In the data rows, 500 means zero.
Some points, one per row:
[366 483 838 222 440 595 394 650 648 549 585 550 599 272 560 727 605 603 639 174 390 652 694 333 390 692 354 474 597 547 590 476 642 764 532 480 457 221 425 482 556 400 441 753 328 601 749 283 489 779 646 807 473 548 130 387 265 588 610 280 368 651 434]
[486 694 404 555 437 342 518 476 598 375 316 454 379 679 413 489 409 552 587 624 547 487 373 593 372 380 541 525 471 535 649 493 707 546 563 517 387 625 567 531 393 558 425 373 666 508 310 551 593 422 442 486 486 516 451 509 501 481 369 533 587 392 497]
[588 589 395 711 505 324 538 340 428 308 356 518 483 587 423 370 341 478 586 794 672 525 262 673 586 265 545 434 477 490 560 624 604 344 657 538 544 704 560 615 443 716 476 276 535 528 288 598 567 158 373 343 417 517 802 716 623 454 385 823 595 198 463]
[481 638 281 669 571 323 586 353 453 315 282 441 178 568 317 251 511 438 513 824 555 385 333 769 537 356 645 525 430 355 685 438 669 393 570 348 356 607 729 584 256 529 225 224 594 477 201 720 684 263 306 350 461 543 835 653 577 444 321 874 700  84 519]
[563 539 422 494 465 334 626 366 523 286 499 591 415 604 483 507 397 536 594 602 507 613 397 592 512 406 536 584 486 456 610 502 707 483 511 505 412 648 534 602 438 507 357 380 471 456 394 557 558 376 481 462 469 656 692 558 530 444 410 714 594 352 419]
[578 540 458 487 513 674 530 557 350 590 609 592 671 329 771 538 435 530 548 261 534 496 564 386 510 498 368 384 542 612 388 453 381 505 272 551 599 588 296 458 704 436 610 667 423 498 628 278 563 594 590 577 467 449 272 346 357 529 491 349 398 690 509]
[457 481 674 426 437 532 515 608 611 593 685 414 651 239 675 551 505 516 595 249 472 585 700 481 414 611 369 445 395 528 565 426 572 712 344 522 561 354 343 391 639 401 560 592 436 552 628 274 516 618 548 730 414 331 320 342 266 667 705 404 412 704 456]
[535 373 554 666 401 519 539 482 420 535 502 437 573 281 445 399 612 553 503 618 524 391 440 420 422 388 389 344 413 536 548 534 547 568 466 294 699 174 443 433 463 470 526 469 498 512 512 702 247 224 395 295 448 454 675 763 370 580 542 709 536 296 454]
[521 629 399 645 419 376 609 341 583 284 312 470 220 846 329 287 416 425 378 840 563 573 209 748 485 284 665 624 489 546 685 582 684 400 607 431 196 732 609 657 250 677 368 252 685 442 239 832 792 218 462 399 529 709 826 620 831 140 433 820 771 174 592]
[368 591 397 532 512 334 525 501 470 649 498 590 613 312 614 505 497 624 567 702 441 336 401 503 404 413 366 360 459 497 534 649 564 588 544 394 651 209 465 488 504 518 470 415 525 606 491 714 357 456 609 291 492 412 448 672 457 661 434 540 500 399 388]
[517 558 508 338 496 548 504 608 630 685 520 552 740 465 678 632 433 551 450 289 479 499 662 343 398 628 360 432 533 683 347 492 511 628 375 598 506 481 347 570 676 525 614 704 449 562 627 314 501 595 685 649 581 434 318 342 430 620 573 186 440 813 484]
[569 683 341 514 430 400 622 519 583 371 422 553 410 452 435 522 565 542 651 656 617 400 379 670 487 408 472 568 506 237 663 420 606 527 467 384 476 555 586 509 475 536 372 324 577 428 402 522 542 428 296 477 444 514 479 584 376 499 460 681 570 331 555]
[487 511 348 619 431 384 541 417 448 366 466 452 371 665 463 328 333 424 476 775 602 590 403 699 602 406 613 595 365 254 556 535 510 362 592 441 471 696 580 617 414 674 469 272 606 497 291 610 607 293 262 358 443 508 836 630 695 431 425 756 628 201 544]
[451 539 314 499 436 219 556 433 756 299 444 559 299 837 315 538 569 650 600 790 507 520 426 655 513 429 738 620 350 250 582 562 505 418 693 485 391 701 679 611 248 670 408 285 602 403 401 702 515 337 244 381 493 496 704 680 625 452 467 654 589 387 547]
[517 581 354 659 567 425 586 372 385 286 276 466 309 728 295 222 387 448 507 713 596 387 310 589 649 396 722 515 486 541 790 405 616 461 577 384 362 593 565 666 286 704 284 443 540 709 361 576 783 244 524 447 399 673 810 626 562 446 268 721 429 104 461]
[575 451 659 467 479 753 442 533 355 686 654 503 716 187 756 651 472 461 522 152 534 507 628 301 465 609 398 353 658 725 504 438 423 592 407 528 619 331 314 432 565 512 744 687 377 579 683 345 506 680 558 644 533 450 278 396 427 615 517 243 326 774 454]
[393 556 611 462 487 697 433 603 498 576 535 593 495 202 574 544 583 513 376 285 395 338 579 419 452 687 429 441 651 606 572 421 480 604 268 446 584 302 406 423 536 393 539 624 518 453 599 300 463 733 584 643 487 523 107 311 267 611 535 322 376 605 570]
[560 561 287 617 377 243 572 396 588 518 470 334 266 718 515 370 449 269 579 762 692 464 460 855 559 364 749 602 267 237 653 546 583 313 501 471 445 782 612 625 519 699 403 197 765 344 127 691 817 245  83 470 469 509 804 406 743 390 499 718 578 305 627]
[509 463 567 422 515 456 452 512 593 537 598 508 605 498 521 735 535 553 632 352 486 617 692 470 454 632 499 457 548 471 479 502 361 622 511 565 586 602 480 505 618 468 593 559 557 511 618 216 480 574 484 610 530 453 345 368 408 581 589 349 337 780 449]
[443 426 750 390 558 769 357 570 516 567 541 515 751 347 603 769 459 507 576 200 496 659 626 336 436 678 365 387 708 730 531 370 397 664 508 563 542 413 420 369 550 473 712 717 352 569 769 278 416 732 632 762 491 379 287 475 414 589 616 291 395 751 402]
[457 405 541 620 400 382 562 377 526 620 415 329 540 533 539  77 457 266 401 507 552 420 569 779 607 498 598 601 224 353 533 607 740 410 558 435 495 386 551 540 362 527 412 525 420 548 269 682 660 264 438 517 527 537 870 443 740 552 555 740 533 321 506]
Here are 10 more points, each followed by its number:
[390 531 592 348 548 656 492 645 467 672 664 713 621 387 675 661 486 488 454 148 426 415 720 458 440 651 399 543 618 543 429 407 415 623 248 520 522 476 293 436 752 351 480 734 522 480 587 277 571 944 687 762 562 500  52 184 413 520 634 114 328 774 509] 0
[461 456 600 430 621 478 442 522 507 803 653 418 755 440 642 658 431 463 452 327 475 713 731 491 481 557 349 463 543 569 338 613 466 537 434 804 594 613 394 443 768 517 707 617 422 381 525 376 399 638 656 626 576 402 490 405 474 627 620 393 569 805 546] 1
[582 396 461 544 539 424 533 352 555 255 406 347 275 828 206 431 561 486 457 688 485 486 435 581 668 457 711 475 386 405 584 460 373 330 678 460 373 627 728 684 287 638 500 385 615 483 431 537 440 260 290 366 472 577 919 647 586 448 373 660 581 341 531] 2
[406 493 639 427 419 611 487 543 513 766 618 430 727 208 672 510 442 469 448 190 496 599 638 445 379 568 353 374 554 684 500 456 626 684 400 520 440 379 288 484 638 551 600 697 397 633 604 368 636 647 789 630 471 468 157 318 481 574 609 289 381 672 445] 3
[434 530 432 557 404 343 509 387 591 405 368 496 420 698 415 271 411 534 493 790 529 412 503 651 469 434 650 587 280 339 513 675 566 383 547 479 415 529 615 614 375 548 428 398 494 440 323 661 523 337 366 334 618 615 749 562 607 435 473 614 532 338 550] 4
[593 511 413 568 602 531 484 488 371 381 464 543 339 682 427 544 493 468 517 650 549 470 401 570 563 388 482 449 556 482 531 450 438 464 448 517 531 631 566 365 450 527 436 426 595 512 524 460 478 529 454 349 452 525 582 590 464 458 449 565 595 368 524] 5
[517 521 509 500 369 472 503 428 575 301 486 340 260 658 403 434 553 400 490 744 557 544 374 673 565 418 699 569 418 295 580 473 568 411 612 385 413 604 722 491 410 563 437 286 624 439 374 624 588 356 208 469 455 527 792 562 617 255 618 733 601 267 535] 6
[506 419 494 427 473 407 444 517 489 332 395 489 431 694 392 524 473 504 558 701 466 557 534 474 594 475 657 518 449 424 393 506 316 428 546 488 426 622 663 577 384 613 463 397 521 442 542 456 486 405 373 442 514 486 710 583 496 485 478 528 495 544 521] 7
[552 592 470 476 611 500 500 556 435 572 645 478 570 521 598 620 494 537 488 321 523 642 421 401 470 551 409 437 658 607 480 414 469 510 513 704 439 628 305 512 717 541 542 622 522 525 559 387 598 635 733 555 523 537 172 301 597 529 499 364 443 695 380] 8
[506 563 295 586 300 238 605 469 571 343 504 453 307 689 434 558 405 564 678 713 637 395 399 702 448 398 646 565 315 241 613 573 465 496 471 477 547 682 645 550 429 621 413 234 637 275 288 568 472 380 159 365 362 471 719 653 426 497 401 676 607 449 529] 9
Which three of these numbered points are nearest to each point below, looking only along the 5 directions in which the first points spread most? Their numbers follow each, nearest first.
[547 522 384 462 532 390 465 461 572 405 457 463 286 738 365 528 544 488 431 570 538 493 501 607 542 531 717 499 445 306 570 406 383 474 532 559 315 763 599 546 503 546 458 488 653 471 358 440 674 550 335 535 503 641 603 408 624 348 455 410 524 515 549] > 7 5 6
[467 543 444 535 417 284 506 429 651 448 373 479 261 771 326 391 458 455 502 678 544 578 413 678 489 394 704 602 474 395 651 509 608 458 528 477 364 650 554 540 407 586 354 414 572 574 257 698 794 364 350 455 493 632 683 536 690 361 469 618 575 198 567] > 6 2 4
[544 541 223 466 495 329 559 517 474 583 596 608 488 655 567 685 389 511 508 590 508 349 526 550 456 510 518 504 463 400 452 666 370 454 369 596 647 743 443 479 646 620 530 497 672 342 254 498 520 539 442 392 485 437 349 448 510 571 325 399 510 552 581] > 7 5 9
[599 537 528 506 483 522 468 563 451 571 535 528 540 425 592 509 433 444 577 346 523 469 586 436 491 541 439 462 523 574 438 434 485 524 423 548 527 530 467 477 578 519 475 602 493 591 621 340 566 671 589 536 518 368 308 394 509 525 496 389 447 686 483] > 8 1 3
[554 368 434 761 499 472 470 446 482 468 442 425 485 546 370 355 462 451 556 645 638 436 346 719 530 351 569 455 446 456 615 451 658 414 578 387 524 493 529 478 276 543 511 357 488 616 312 743 615 265 386 426 417 475 763 616 597 348 481 785 589 231 471] > 4 2 6
[507 448 492 536 636 565 464 457 373 439 419 582 520 457 455 551 608 612 456 550 387 402 520 280 418 462 290 508 630 703 371 464 464 502 490 528 586 348 427 493 518 353 453 655 418 595 627 550 392 597 833 419 664 540 399 580 437 547 355 443 491 511 420] > 8 5 3
[603 509 509 555 449 426 487 445 556 504 486 370 478 626 385 490 483 401 671 651 605 528 380 657 569 357 613 539 482 393 518 450 623 366 509 453 561 598 519 511 443 501 558 334 494 426 346 675 550 376 191 480 482 408 720 606 575 339 555 665 633 398 587] > 4 7 6
[566 383 460 609 617 665 570 438 421 379 520 526 389 479 376 501 594 495 603 564 533 543 313 480 688 443 525 378 544 405 570 399 514 461 685 390 502 495 583 463 310 489 537 410 540 568 513 591 417 359 353 324 335 426 679 682 499 473 465 718 556 317 438] > 5 7 4
[456 482 519 414 551 490 437 552 547 528 478 598 505 503 550 648 521 560 522 482 390 505 626 395 511 625 417 513 512 482 380 519 310 544 449 543 597 454 468 447 573 424 470 614 539 493 556 335 439 730 632 518 596 462 350 397 446 634 490 415 396 652 471] > 8 1 3
[610 632 383 730 538 284 593 284 439 178 330 486 291 825 345 297 425 429 464 876 641 488 202 634 620 261 617 523 500 520 596 393 542 352 629 433 275 834 640 553 248 482 389 279 579 391 346 612 594 167 386 314 457 556 900 681 699 271 310 799 659 232 484] > 2 6 4
[471 574 425 421 446 365 494 409 550 568 471 520 472 598 526 430 482 561 423 585 394 504 621 512 429 445 506 562 443 527 343 606 471 418 427 508 526 613 490 559 588 531 434 445 644 436 404 487 479 443 544 570 565 511 496 387 494 504 470 547 554 491 571] > 7 5 4
[473 505 616 489 592 729 496 572 453 620 519 568 630 181 698 483 502 555 380 251 354 511 781 324 416 639 287 474 570 733 455 531 530 626 354 425 522 258 332 503 608 368 501 646 379 527 664 375 465 801 713 666 551 552 241 391 357 681 515 334 395 706 543] > 3 0 1
[464 547 556 326 543 541 483 652 394 691 662 557 677 170 720 662 553 629 516 207 523 493 722 308 421 598 445 478 620 586 430 499 413 682 278 581 550 466 241 447 745 423 592 688 452 465 606 258 499 763 621 700 510 427   0 338 298 512 568 170 384 774 487] > 0 3 1
[514 344 726 501 537 712 375 499 425 528 623 508 495 548 496 524 536 339 403 268 433 516 591 375 601 599 492 529 594 557 364 417 358 434 540 542 440 523 478 404 545 353 653 642 449 479 697 388 489 557 708 594 493 533 415 359 527 528 609 414 407 605 408] > 8 3 1
[509 555 287 630 371 148 573 440 610 389 422 430 294 669 395 537 468 475 703 768 613 557 480 685 576 404 680 577 369 201 672 590 471 482 576 492 427 684 617 621 392 698 353 256 614 375 270 623 534 227 161 465 421 580 900 683 580 466 462 705 568 256 550] > 9 6 4
[663 554 226 748 559 341 600 426 386 390 336 372 254 742 360 339 404 321 470 751 621 390 207 665 670 300 691 525 482 530 597 456 519 284 508 507 443 792 660 536 380 619 420 239 600 459 274 712 586 252 271 283 510 489 843 618 686 317 376 788 686 154 539] > 2 4 6
[618 436 534 353 611 692 451 602 437 591 697 679 648 337 612 707 586 612 412 246 423 510 628 280 386 645 355 473 700 684 305 474 255 586 347 682 563 525 316 400 714 465 665 693 442 373 688 306 424 805 633 671 596 488 102 356 396 549 557 158 461 776 555] > 0 3 1
[515 385 574 631 542 490 458 479 424 532 447 530 602 436 478 450 561 518 393 607 391 449 539 388 501 500 459 371 430 599 484 726 427 477 495 495 636 132 608 459 432 436 524 573 382 672 582 618 301 525 595 292 488 532 660 740 418 620 410 514 517 401 461] > 5 7 4
[427 456 384 432 417 286 547 387 642 355 389 439 235 820 307 383 626 563 513 821 519 589 396 644 566 509 727 639 311 283 568 533 517 374 656 420 392 634 755 672 298 524 297 271 575 342 315 636 513 228 224 406 547 522 924 697 606 325 566 754 640 294 558] > 6 2 4
[485 474 625 510 464 407 490 451 484 439 418 429 467 560 407 379 588 424 469 501 494 601 483 552 498 372 537 554 447 528 369 411 628 467 533 493 346 511 536 473 483 402 517 612 461 578 479 534 504 454 621 585 444 552 585 408 634 429 546 595 608 545 428] > 7 5 4
[429 447 386 534 365 274 534 445 583 488 468 418 363 661 462 453 520 584 689 753 478 470 403 617 471 352 593 440 330 221 581 635 529 382 438 346 648 523 607 495 382 549 332 216 645 344 249 680 372 244 213 259 474 509 852 659 459 510 410 794 629 294 504] > 9 4 6
